In the data rows, zero lies at 7.5, halfway between 7 and 8.
Each row below has a hidden score, from 0 to 16, with 8 about the middle. What is it?
array([12.,  8.,  7.,  5.,  4.,  9., 13.,  8.]) -> 16
array([10., 13.,  5.,  8., 11., 13.,  3.,  8.]) -> 4
array([ 1.,  3., 15.,  7.,  8., 14.,  8.,  0.]) -> 0
array([ 5.,  4., 13.,  7.,  4.,  6.,  7.,  5.]) -> 5
array([ 8.,  8.,  7.,  6.,  1.,  7., 10., 10.]) -> 10
array([ 6.,  8.,  5., 10., 10.,  5.,  6., 10.]) -> 9
array([ 8., 10.,  3.,  9.,  8.,  5.,  4.,  7.]) -> 3
array([ 4.,  6.,  4., 13., 12.,  7.,  5.,  1.]) -> 1
array([ 8.,  6.,  5., 11.,  9.,  4.,  6.,  7.]) -> 11
array([ 9.,  6.,  6.,  4.,  5.,  3.,  9., 11.]) -> 10
array([12.,  9.,  6.,  7.,  6.,  5., 10.,  7.]) -> 15
array([7., 8., 7., 8., 8., 6., 6., 8.]) -> 7
array([13., 11.,  3.,  5.,  6.,  7.,  9.,  6.]) -> 9
array([ 7., 10.,  1.,  8., 12.,  9.,  4., 11.]) -> 2
array([ 8.,  7.,  8.,  6.,  5., 11.,  8.,  9.]) -> 8
array([ 7.,  9.,  7.,  9., 10.,  9.,  6., 11.]) -> 10
array([10.,  7.,  8.,  5.,  6.,  5.,  9., 11.]) -> 14
array([ 3.,  7., 11.,  5.,  5.,  8.,  8.,  9.]) -> 3
array([ 5.,  5., 10.,  6.,  1., 11., 13.,  4.]) -> 7
array([ 5.,  7., 11.,  9.,  5.,  7.,  8.,  3.]) -> 6
array([ 9., 11.,  4.,  6.,  6.,  5.,  6.,  8.]) -> 4
array([ 6.,  7.,  8.,  4.,  1.,  5.,  8., 11.]) -> 4
array([10., 10.,  9.,  8.,  6.,  9.,  9.,  8.]) -> 15
array([ 7.,  6.,  2., 11., 12.,  4.,  2.,  7.]) -> 2
array([ 6., 11.,  6., 11., 11., 11.,  4., 11.]) -> 8
array([11.,  6.,  4., 13., 10., 10.,  8.,  3.]) -> 14
array([ 6.,  7.,  6., 12., 15.,  9.,  4., 11.]) -> 11
array([ 5., 10.,  8.,  6.,  2.,  5., 11.,  7.]) -> 7
array([ 2.,  2., 14.,  7., 11.,  8.,  7., 10.]) -> 8
array([ 8., 10.,  7., 10.,  7.,  6.,  6.,  2.]) -> 5
array([ 5.,  4., 11.,  5.,  4.,  9.,  9., 10.]) -> 7
array([ 9.,  5.,  9.,  9.,  5.,  5., 11.,  7.]) -> 16
array([11., 13.,  5.,  8.,  9.,  9.,  7.,  8.]) -> 11
array([5., 6., 7., 6., 6., 4., 5., 9.]) -> 1
array([ 4.,  3., 12., 10.,  7., 12.,  6.,  9.]) -> 9
array([ 2.,  6., 14.,  6.,  8.,  8.,  7.,  4.]) -> 1
array([ 5., 13.,  4., 13., 13., 10.,  3.,  7.]) -> 4
array([15., 13.,  4.,  3.,  7.,  4.,  7., 10.]) -> 11
array([11.,  5., 11., 11., 10., 15., 10.,  1.]) -> 16
array([ 8.,  4., 12.,  9.,  8.,  7.,  9.,  6.]) -> 15
array([12.,  5., 10.,  8.,  6.,  5., 10.,  3.]) -> 16
array([11.,  8.,  3.,  4.,  8.,  6.,  7., 14.]) -> 10
array([13., 12.,  8.,  4.,  6.,  6.,  8.,  9.]) -> 13
array([13., 13.,  5.,  2.,  5.,  6., 10., 10.]) -> 11
array([10.,  5.,  7.,  8.,  7.,  6.,  9., 11.]) -> 16
array([10.,  7.,  8.,  4.,  4., 10.,  7.,  9.]) -> 6
array([ 6.,  8.,  5.,  8., 10.,  4.,  3., 10.]) -> 3
array([10.,  7.,  9., 12.,  8.,  6.,  9.,  1.]) -> 16
array([ 6.,  7.,  4., 12., 13.,  7.,  5., 13.]) -> 13
array([ 5.,  7.,  7.,  5.,  6.,  3.,  8., 13.]) -> 7
array([ 5.,  7., 13., 10.,  8.,  9.,  8.,  1.]) -> 7
